Each row has a name. Each piece below is followed by the name of the row it came from, unless a question asks for something else. Each question is about the rows just above it.

bav: [ 12.6 -48.8  41.6  50.7  49.9 -72.3  51.9 -14.1  -7.4  63.5  -7.0 -24.6
 -13.9 -28.7  47.2 -17.5 -23.1 -42.3  43.7 -22.6 -35.4  37.4 -36.7 -36.3
 -11.7]
maf: [-14.1 -42.3  51.9  63.5 -23.1  43.7 -28.7  47.2  -7.4 -36.7  49.8  -7.0
 -48.8  12.6 -13.9 -17.5 -24.6  41.6 -36.3 -22.6 -72.3  50.7  37.4 -11.7
 -35.4]
Ras: [ -7.0 -48.9 -13.9 -11.7  41.6 -36.3  37.4  50.7  47.2 -17.5  43.7  63.5
 -72.3 -28.7 -36.7 -22.6 -24.6  12.6 -35.4  49.8 -14.1  -7.4  51.9 -42.3
 -23.1]
[ 49.8  43.7  12.6  -7.4 -35.4 -48.8 -23.1  51.9 -24.6  50.7 -13.9  37.4
 -22.6 -28.7 -42.3  41.6 -36.7 -36.3 -14.1  63.5  -7.0 -72.3 -17.5  47.2
 -11.7] is which row reordered?  maf
Put [-35.4 -11.7  37.4  50.7 -72.3 -22.6 -36.3  41.6 -24.6 -17.5 -13.9  12.6
 -48.8  -7.0  49.8 -36.7  -7.4  47.2 -28.7  43.7 -23.1  63.5  51.9 -42.3
 -14.1] back in order: which row is it?  maf
[-35.4 -14.1 -42.3  51.9  63.5 -23.1  43.7 -28.7  47.2  -7.4 -36.7  49.8
  -7.0 -48.8  12.6 -13.9 -17.5 -24.6  41.6 -36.3 -22.6 -72.3  50.7  37.4
 -11.7] is which row reordered?  maf

Pazot: [ 10.3  17.9 -76.3   5.2  41.4  77.0 -11.7 -40.0  -5.8   1.7  32.8  13.8
  -7.5  53.8 -50.6  35.9   0.4 -36.6   3.9  78.0  58.1  52.0 -44.8]
sevu: [  8.3  42.5 -76.8  45.5  39.6  63.1  10.5 -67.6 -29.7  32.0  25.7 -39.5
 -57.6 -13.0 -48.8  11.9 -24.1 -27.2  47.7  55.0  20.2  49.9 -29.1]
bak: [ 10.3  17.9 -76.3   5.2  41.4  77.0 -11.7 -40.0  -5.8   1.7  32.8  13.8
  -7.5  53.8 -50.6  43.4   2.4 -60.0  18.5  79.9  62.3  47.6 -50.3]
feb: [  2.9  27.1 -70.7   7.6  29.8  54.3 -27.2 -25.9  -1.4   7.0  50.9  10.0
 -22.1  36.5 -47.6  34.5  -4.7 -32.9  13.3  65.2  55.2  50.8 -45.6]
fizab: [ 15.4  -5.6  48.0 -49.2   1.7 -17.2  46.9  31.4  20.2 -30.8  50.0 -57.8
  53.4   7.7  24.4  19.5   5.2 -31.4 -40.8  45.1 -10.8  27.8 -18.6]
dur: [ 15.4  27.8 -18.6  46.9  20.2  53.4  48.0 -31.4  45.0 -30.8  24.4 -17.2
   7.7 -57.8 -49.2   5.2  19.5 -40.8 -10.8  -5.6   1.7  31.4  50.0]
fasep: [  5.2  47.6   1.7 -76.3  13.8  -7.5  18.5  79.9 -60.0  32.7  53.8  62.3
 -11.7  77.0   2.4 -40.0 -50.3  17.9  43.4  -5.8  41.4 -50.6  10.3]
mun: [  5.2  24.4 -57.8  20.2  27.8  48.0 -17.2 -31.4  -5.6   7.7  45.1   1.7
 -30.8  19.5 -49.2  15.4 -10.9 -18.6  31.4  53.4  50.0  46.9 -40.8]
Put [  5.2 -60.0 -50.3 -50.6  17.9  43.4  53.8  13.8  -7.5  10.3 -11.7  18.5
 -40.0  41.4   2.4  79.9  -5.8  62.3 -76.3  77.0   1.7  47.6  32.8] back in order: which row is it?  bak
Put [-40.8  46.9  50.0  53.4  31.4 -18.6 -10.9  15.4 -49.2  19.5 -30.8   1.7
  45.1   7.7  -5.6 -31.4 -17.2  48.0  27.8  20.2 -57.8  24.4   5.2] back in order: which row is it?  mun
[ 48.0 -49.2   1.7 -17.2  46.9  31.4  20.2 -30.8  50.0 -57.8  53.4   7.7
  24.4  19.5   5.2 -31.4 -40.8  45.1 -10.8  27.8 -18.6  15.4  -5.6] is which row reordered?  fizab

Nir: [-9.7 -2.8 -5.0 15.8 -8.3  6.2 -2.7 10.6]
maz: [ 14.9 -10.1  36.3  21.3   7.7  30.4  11.2 -17.0]
pebe: [-24.0  -7.9 -15.7  73.6 -21.4  29.5 -11.0  45.7]
Tonol: [ 14.9  11.3   7.7  21.3  36.3  30.3 -17.0 -10.1]
Suvu: [ -7.9  73.6  29.5 -15.7 -21.4  45.7 -24.0 -11.1]
Vigu: [ 11.3  30.4  14.9   7.7 -17.0  21.3 -10.1  36.3]
Put [-17.0 -10.1   7.7  11.2  14.9  21.3  30.4  36.3] back in order: which row is it?  maz
Put [-17.0 -10.1   7.7  11.3  14.9  21.3  30.4  36.3] back in order: which row is it?  Vigu
Put [10.6 -2.7  6.2 -8.3 15.8 -5.0 -2.8 -9.7] back in order: which row is it?  Nir
Put [-24.0 -11.0  45.7 -15.7 -21.4  29.5  -7.9  73.6] back in order: which row is it?  pebe

nufaz: [  0.1   7.4   1.4   4.7 -38.6 -10.2  77.4]
til: [  0.1 -10.2   1.4  77.4 -38.5   7.4   4.7]
Niz: [-16.3 -10.3   7.5   6.5   0.1  20.7 -23.2]
[-23.2 -16.3 -10.3   0.1   6.5   7.5  20.7] is which row reordered?  Niz
Which row holds these entries in another order? [  7.5   6.5   0.1  20.7 -23.2 -16.3 -10.3]  Niz
Which row holds these entries in another order? [-10.2  77.4   0.1   7.4   1.4   4.7 -38.6]  nufaz
[  7.4   4.7   0.1 -10.2   1.4  77.4 -38.5] is which row reordered?  til

rora: [-46.9  68.7  20.9  96.5  41.3  -6.7]
Taze: [-5.6 33.2 45.9 29.8 23.6 53.1]
lezo: [-46.8  -6.7  68.7  96.5  20.9  41.3]
Kar: [-5.7 23.6 53.1 33.2 29.9 45.9]
[53.1 23.6 29.8 45.9 33.2 -5.6] is which row reordered?  Taze
[ -6.7  41.3  96.5  20.9  68.7 -46.9] is which row reordered?  rora
[ 41.3  20.9  96.5  68.7  -6.7 -46.8] is which row reordered?  lezo
Put [29.9 -5.7 53.1 23.6 45.9 33.2] back in order: which row is it?  Kar
Put [ 96.5  -6.7  68.7 -46.8  20.9  41.3] back in order: which row is it?  lezo
Put [-5.6 23.6 29.8 33.2 45.9 53.1] back in order: which row is it?  Taze
Which row holds these entries in another order? [-46.8  -6.7  20.9  41.3  68.7  96.5]  lezo

Zuki: [ 21.5  15.4   4.7 -28.2  53.3  19.2  -8.4   5.4]
zepu: [ 66.6  -5.2  63.0  64.9 -16.1 -46.4  55.8  -8.3]
vive: [ 65.0 -46.4 -16.1  66.6  63.0  -8.3  55.8  -5.2]
kefam: [ 21.6   3.5  67.7  26.8  -8.6 -32.4  66.4 -30.2]
burur: [-32.4  -8.6  66.4   3.4  21.6  26.8  67.7 -30.2]
saget: [ 40.4  12.5  16.6 -21.9  60.3  22.5  -9.9   3.0]
Las: [ 48.7  39.2  67.1 -18.6  -2.9   6.0  51.8 -56.4]
tet: [ 52.9 -27.0  -9.4 -16.2  39.5  10.5  19.6  21.4]
pufad: [ 39.2   6.0  48.7  51.8 -18.6 -56.3  67.1  -2.9]
pilab: [ 39.5  10.5  -9.4 -16.2  52.9  19.6 -27.1  21.4]
[-27.1  21.4  39.5  10.5  -9.4 -16.2  52.9  19.6] is which row reordered?  pilab
Put [-46.4  64.9  -5.2  55.8  -8.3 -16.1  63.0  66.6] back in order: which row is it?  zepu
Which row holds these entries in another order? [-32.4 -30.2  -8.6   3.5  21.6  26.8  66.4  67.7]  kefam
Put [ 63.0  -8.3  55.8  -5.2  65.0 -46.4 -16.1  66.6] back in order: which row is it?  vive
[-30.2  67.7  26.8  21.6   3.4  66.4  -8.6 -32.4] is which row reordered?  burur
[ -2.9  67.1 -56.3 -18.6  51.8  48.7   6.0  39.2] is which row reordered?  pufad
Put [ 48.7 -18.6  51.8 -56.3   6.0  67.1  -2.9  39.2] back in order: which row is it?  pufad

Dolep: [-80.1   3.7  37.1 -72.1   0.4]
Rir: [  3.7 -21.4  13.7 -80.1 -33.1]
zud: [ 13.6 -33.1 -21.4 -80.1   3.7]
fufiv: [-80.1   3.7  13.6 -33.0 -21.4]
gife: [  3.7   0.4 -80.1  37.1 -72.0]
Put [-21.4 -80.1   3.7  13.6 -33.0] back in order: which row is it?  fufiv
Which row holds these entries in another order? [-80.1 -33.1 -21.4   3.7  13.7]  Rir
Put [  0.4 -72.1  37.1   3.7 -80.1] back in order: which row is it?  Dolep
Put [-72.0  37.1 -80.1   0.4   3.7] back in order: which row is it?  gife
Which row holds these entries in another order? [-80.1 -33.0 -21.4   3.7  13.6]  fufiv
[-21.4 -33.0  13.6   3.7 -80.1] is which row reordered?  fufiv
[-33.1 -21.4 -80.1   3.7  13.6] is which row reordered?  zud

Monep: [-18.0 -30.6  13.0  -5.3  -0.1 -57.9 -14.2  78.5 -17.2   7.7 -50.4  24.7
   0.2  65.4 -21.8 -13.0  -0.9   9.4  51.2   7.0]
gerek: [-57.9  -0.9  24.7 -13.0  -5.3  65.4 -18.0 -30.6 -21.8  78.5   0.2 -14.2
 -17.2  51.2   9.5   7.7   7.0 -50.4  -0.1  13.0]
nerur: [  7.0  24.7   0.2 -30.6   7.7 -14.2 -13.0 -17.2  -0.1  65.4  -0.9 -57.9
  13.0  51.2 -21.8 -18.0  78.6   9.4 -50.4  -5.3]
[-57.9   0.2 -13.0   9.4  -0.1 -50.4  78.5  -0.9 -17.2   7.7  65.4  13.0
  51.2  24.7  -5.3 -18.0   7.0 -30.6 -14.2 -21.8] is which row reordered?  Monep
[-30.6 -21.8  24.7   7.7  -0.9 -50.4  13.0  65.4   9.5 -14.2 -17.2  78.5
 -13.0  -5.3   7.0  -0.1 -18.0  51.2   0.2 -57.9] is which row reordered?  gerek
Put [ 13.0  -0.1 -50.4   7.0   7.7   9.5  51.2 -17.2 -14.2   0.2  78.5 -21.8
 -30.6 -18.0  65.4  -5.3 -13.0  24.7  -0.9 -57.9] back in order: which row is it?  gerek
Put [  7.0  51.2   9.4  -0.9 -13.0 -21.8  65.4   0.2  24.7 -50.4   7.7 -17.2
  78.5 -14.2 -57.9  -0.1  -5.3  13.0 -30.6 -18.0] back in order: which row is it?  Monep
[-57.9 -50.4 -30.6 -21.8 -18.0 -17.2 -14.2 -13.0  -5.3  -0.9  -0.1   0.2
   7.0   7.7   9.4  13.0  24.7  51.2  65.4  78.6] is which row reordered?  nerur

